Each row belongs to one hidden group. There are 3 groups. Groups can overlap: rows of different groups may look alike. Groups are numbered from 0 in the order they first appear among the rows asked about.
The rows in order, each followed by its group:
24:-37:-16:1:25:-37:28:2:0:-21:-30:-22:-3:76:-3:71 0
-31:-23:1:-41:27:50:-3:-13:-15:-23:5:0:-8:-15:-41:11 1
-37:-41:-1:-30:27:59:4:-11:-12:-23:-3:20:-18:-14:-22:9 1
-13:17:-13:-45:3:-24:41:-21:-27:-19:4:-28:-13:15:13:50 1
6:-41:-4:-36:19:58:34:-13:-1:-2:94:43:-7:-9:-28:-5 1
-22:-25:-20:-34:-21:-38:-26:-3:-6:-6:-29:-21:46:35:47:19 2
-11:109:-13:11:-24:-28:-38:-17:25:13:-22:46:32:-16:-23:-29 2
49:-32:46:-28:-25:-29:-32:28:16:-15:19:-13:24:23:-38:-29 2
-28:25:-14:111:-20:-25:-33:10:44:58:-28:28:25:-20:-9:-34 2
27:11:-19:41:-25:-1:43:-15:-29:3:-22:-21:-6:8:-2:-12 1
-17:-27:47:-38:-15:1:-37:-13:64:-28:-29:27:-4:1:-36:-22 2
-32:26:-18:-33:-13:-36:-3:-27:-22:-22:-21:-16:16:43:56:53 2
91:-28:-18:-6:4:76:-25:64:-16:-11:20:-22:-28:-13:-35:36 1
17:127:9:65:33:-26:55:88:-16:8:-26:4:-27:-21:127:-7 1
33:-38:62:-44:45:50:10:7:-17:3:55:-20:-20:-17:-39:-20 1
-28:-14:-13:-32:-22:-29:-28:-5:-18:-8:-32:-33:29:45:65:38 2
4:27:-16:64:-27:-25:-30:-24:38:14:-27:58:-6:-20:-38:-26 0
28:-37:-18:-6:32:-27:58:-24:-2:-19:-26:-31:-26:62:-6:60 1
18:-37:-25:45:-22:-25:-35:-20:2:30:-20:-24:-14:-27:-4:-20 0
7:53:-14:-34:30:-17:72:-19:-21:-24:8:-25:-23:8:22:71 1
11:-29:86:-42:-10:38:-31:-14:-2:-22:-19:12:-11:-11:-34:-12 2
-15:7:-16:-21:64:45:50:-13:-17:-25:-32:4:-23:-17:-19:14 1
-25:-25:39:-35:-17:22:-17:-12:7:-13:-7:38:5:-22:-35:-30 2
-22:-31:-20:-34:32:58:27:-20:-27:-10:38:13:-16:-21:-25:34 0
-15:-38:4:-27:-1:6:-45:-12:-18:-26:-29:-24:8:12:34:-32 2
-8:21:-20:-30:-7:-13:68:-6:-14:-14:23:-33:-13:1:-4:63 1
1:108:-22:74:-30:-32:51:-10:-21:-28:-26:39:-20:-26:2:-5 1
-13:-41:18:-36:10:24:5:-8:16:-7:79:23:-1:-20:-35:-20 1
-29:18:-8:55:19:-28:8:51:30:-23:-16:-4:-16:1:29:36 1
38:-18:-23:46:-22:-24:-26:-12:-20:58:16:-27:-12:-15:48:-31 1
-7:111:-13:12:-19:-34:-33:-22:27:36:-25:31:57:-17:29:-30 2
-17:-33:35:-35:-21:-7:-44:-6:56:-18:-14:24:1:12:-22:-20 2
-33:-34:-2:-29:33:63:75:-15:-21:-22:64:-37:-23:-13:-26:-17 1
40:-23:-17:105:-19:-33:-37:42:-9:82:-16:-19:37:-15:26:-32 2
-30:-30:7:-41:-5:-2:-36:-15:-17:-19:-25:-34:33:27:40:-27 2
-36:16:-19:99:-17:-7:-8:-17:-17:15:-30:4:33:-7:15:-27 2
116:-29:17:-39:-22:0:-20:112:33:69:68:-27:-22:18:-37:-25 1
-24:45:-7:91:-14:-32:-41:-6:24:52:-27:46:15:-21:0:-29 2
-18:-37:17:-42:16:30:2:7:5:9:88:20:-1:-9:-33:-22 1
